Where one turn sends some rows of the set: a few examples, then the rows asked:
nipi: [ 12  -1  -5   0  25  48  12 -27 -18  19   8   0  -9  -7  -6 -10  -3  -8
   7]
tiso: [ 36 -23 -16 -14  17   9  16 -48  -7  -5  -5  -8 -15  32   0 -28   1  -3
 -19]
Zap: [ 10 -10  -4 -18  25  14   2 -15 -36 -21 -18 -12  16  19 -19  19   6   9
   7]
Kat: [  5   2 -19  11  26  51   2 -31 -20  10   6  -2  -3   7 -15  -6  -7  -9
  -3]
Vusiz: [  6  -2  -9   0  23  45   7 -22 -16  20   9   7  -8  -3  -8  -7  -1 -11
   3]
rozin: [  3 -18 -33  -7  -1  13 -29 -18 -18   8  10  -6 -14  16  21   8  -6   5
   1]
movup: [ 35 -23  -7 -19  16  -4  15 -41 -15  -3  -7 -12  -8  14  16 -28  -2  12
 -10]
fad: [ 10 -14 -41  -9 -13   3  -4 -20  -8   9  10 -15 -11  13  15  13  -1 -17
  -4]
Doz: [ 33 -14 -20 -16  10   7  16 -49 -18  -7  -6 -17  -7  32  -6 -21   2  -3
 -30]
puz: [ 31  -8 -18 -16  13  -1  13 -43 -23  -9 -10 -24   1  27   5 -27  -5  14
 -24]
dogo: [ 10 -10  -7 -11  36  21   0 -10 -26 -18 -15 -12  10  38 -24   6  -1   7
  13]
Nasab: [ 17  -8  -8 -12  23  26 -19 -22 -28  -5 -20  -8   6  35 -26  18  13   2
   5]
Mupo: [ 34 -13 -11 -19  10  -9  15 -45 -24  -4 -10 -18  -1  10  10 -21   1  13
 -19]
sego: [ 11 -18   6 -27  25  11   7  -8 -28 -12 -14  -1   8  13  -9  14   9   5
  17]
Zosat: [ 16 -11   0 -24  15  21 -15 -19 -32  -2 -20  -2   6  21 -19  23  20  -1
   5]
tifu: [  4  -1  -9  -8  13  45   8 -27 -26  15   6   5   2 -13  -6   5   4 -10
  -6]
pagir: [  3   3 -19   5  16  49   1 -34 -31   5   5  -3   6  -3 -13   6  -2  -8
 -12]
duti: [ 11   2 -16   8  26  56   4 -33 -21   9   6  -9  -2   7 -10  -8 -10  -5
  -1]
kodaz: [ 14 -13 -46   7  -1   1  -7 -25  -2   8  11 -19 -16  21   7   5  -8 -14
   3]
Gos: [ 17 -23 -24 -23   7   2  25 -21 -12 -26  -8 -40   8  16  -1   1 -10   6
   6]
gefat: [ 38 -25  -9 -18  12  -2  20 -49 -12  -1  -5  -4 -16  15   2 -22   8  -4
 -15]
Pupos: [ 35 -15 -14 -21   4  -4  21 -50 -20  -4  -6 -12  -8  15  -4 -16  10  -2
 -26]
gug: [  4   1 -36   0   1   0 -24 -15 -20  16   8 -15 -17  15   4   2  -5   8
   3]
Nev: [  6 -12 -34   4   1   4 -29 -25 -21   8   8  -9 -18   9  12  10  -5   9
   7]
por: [ 34 -18 -15 -16  20   4  11 -39 -12  -4  -8 -15  -6  31  12 -34  -8  12
 -14]
kif: [ 19 -23 -25 -16  16   4  23 -20  -5 -25  -8 -38   3  23  -3  -5 -14   5
  12]
Nefug: [ 13 -17   2 -20  36  19   4  -4 -17  -9 -13   0   2  29 -13   2   3   5
  23]
posad: [ 19 -24 -17 -26   9  -2  29 -16  -8 -18  -6 -33   2  10   2  -2  -7   4
  11]
muko: [ 20 -11  -3 -15  31  25 -17 -14 -18   2 -17   0  -5  37 -23   7  13  -2
  16]
Kobig: [ 21 -25 -20 -20  17  -1  26 -15  -1 -19  -6 -33  -2  18  -1  -9 -10   4
  18]
Zefu: [ 18 -15   5 -24  21  21 -12 -13 -21   6 -17   6  -4  24 -16  13  19  -3
  16]
Ket: [  7   4 -16  -1  14  54   6 -34 -31   5   5 -12   6  -1  -9   1  -6  -5
 -13]
donef: [ -2  -5 -36 -11  -2  10 -24  -9 -19  14  10 -10 -16  24  13   1  -7   5
  -1]
Gole: [ 12 -11 -41  -4  -6  -1  -2 -16  -1  15  12 -14 -18  17  11   3  -3 -16
   4]
gupub: [ 11 -15 -47   3  -8   5  -9 -29  -8   2   8 -19  -9  17  11  14  -5 -15
  -5]
pezi: [  9   3  -6  -9  11  45  13 -28 -30  17   6  -4   0 -15  -4   0   2  -7
  -4]

rozin -> Nev
Vusiz -> tifu
gefat -> Pupos
And these:
por -> movup
Nasab -> muko
nipi -> pezi
posad -> Gos
kodaz -> Gole
sego -> Zap

Where one turn sends some rows of the set: a few examples, then the rows asked:
Naz: [  2 -17   9  33  15  -6  10  -6   5   4  14  30  20  -1]
Safi: [ 10   9  -9   9   0   6  28  -2  -8   1 -19   2  16  -4]
favu: [ -1 -16   6   4  16  16  -3  21 -39  17   5  -4  16   8]
dur: [ 21 -10   8  15 -14   6  -9   6 -13 -15  17  19 -17 -14]
kofik: [ -8  -7   1  -2  14  20   4  13 -46   8   2   2  14   9]
Gir: [  1 -14  -6  16   2 -27 -25  -4 -15  -7  13  -2  -5  -3]
dod: [ -5  -9 -28  15  -1  -1   2 -12  11   7  27  15  13 -12]
ver: [  1 -22  -2  22  -2 -23 -23  -3 -18 -11  19  -2   0  -5]
Kigo: [  2   7  -1  10  -5  19  31  -3 -16  -1 -11   6  12 -18]
Mosi: [ -6  -3  -2  -5  18  16   2  12 -43  10  -2   1  13  12]
Sepu: [ -4  -5   3  -5  20  16  -4  17 -38  21   0  -3   7   2]
vuf: [ 30 -11   1  15  -9  -6 -12   8  -5 -13  10  14 -12   1]
kis: [ -9 -14   2  17  -4 -12 -22  -7 -24 -10  22   2  -9 -22]
dubo: [ -4 -14   8   2  15  20  -2  20 -41  17   7  -2  13   2]
Guva: [ 23   2   1   6  -7  -2 -13   4  -7  -9   8  17 -23 -10]
nobi: [ 20  -2   5   9 -11   5 -11   4 -11 -12  12  19 -23 -16]
fekat: [ -5  -9   7  -2  17  20  -3  18 -41  19   4  -3   9  -1]
nivu: [ -7  -7 -27  13  -1   1   2 -12  10   8  27  16  11 -15]
sav: [ 28  -3  -1   9  -6  -8 -13   6  -4 -10   6  15 -18  -2]
Dipu: [ 26 -15   6  19 -14   1 -10   9 -10 -16  16  17 -11  -5]
rabe: [ -6  -7 -28  13   0   0   1 -13  11   8  27  15  12 -13]
tovi: [ -7  -8 -26  14  -2   2   2 -12   9   8  28  16  12 -15]
tati: [  5  -1   0  17  -8  19  32  -1 -16  -5  -7   5  20 -14]
dirik: [  4  -7   2  26  21 -15   6  -7  10   8   6  28  16   3]
kide: [-11  -2  12  22  15   5  10 -12  -1   6  16  35   4 -23]
Bisa: [ -3  -6  -6  10   4 -24 -26  -8 -16  -5  12  -1 -11 -11]
bogo: [ -8   7   5  15  21  -3   6 -14   4  11   7  33   0 -18]
tuki: [ -4  -9  -1  -1  16  16   2  14 -44   8   0   0  17  15]
Pir: [ 14   0  -7  15  -3   6  30   1  -9  -2 -16   2  23   0]
dogil: [ -8  -4  -1  -4  16  18   2  13 -45  10   0   2  13   9]
ruge: [  0  -7   2  -3  21  12  -4  19 -36  21  -1  -5  10   8]
Zug: [ -5 -22   2  23  -5 -15 -21  -4 -23 -13  23   1  -2 -14]
busi: [ -6 -14  13  32  12   4  11  -8  -1   3  19  34  14 -15]
tebit: [ -7  -9 -26  15  -2   2   3 -12   9   7  29  16  13 -14]
bis: [ -6  -9   1   0  14  18   3  14 -45   8   2   1  17  12]
guga: [  5  12  -7   6  -1  12  28  -3 -12   1 -17   4  11 -13]
lur: [ -5  -6  -2  -3  17  14   2  13 -42  10  -2   1  16  15]
punug: [ -6 -10 -27  15  -2   0   2 -11  10   7  28  15  14 -12]
gekud: [  0   4   0  17  24 -13   4 -11   9  11   2  29   5  -5]
Vato: [ 10  -5  -2  19  -7  13  32   1 -13  -5 -10   3  24  -5]
fika: [ -9  -6  -2  11   1 -16 -24  -9 -21  -7  16   1 -14 -20]
Tobel: [  2 -13   3   1  19  11  -4  20 -36  19   1  -5  15  11]

nivu -> rabe
gekud -> dirik
And these:
dubo -> fekat
tati -> Kigo
bis -> kofik
vuf -> Dipu
Zug -> kis

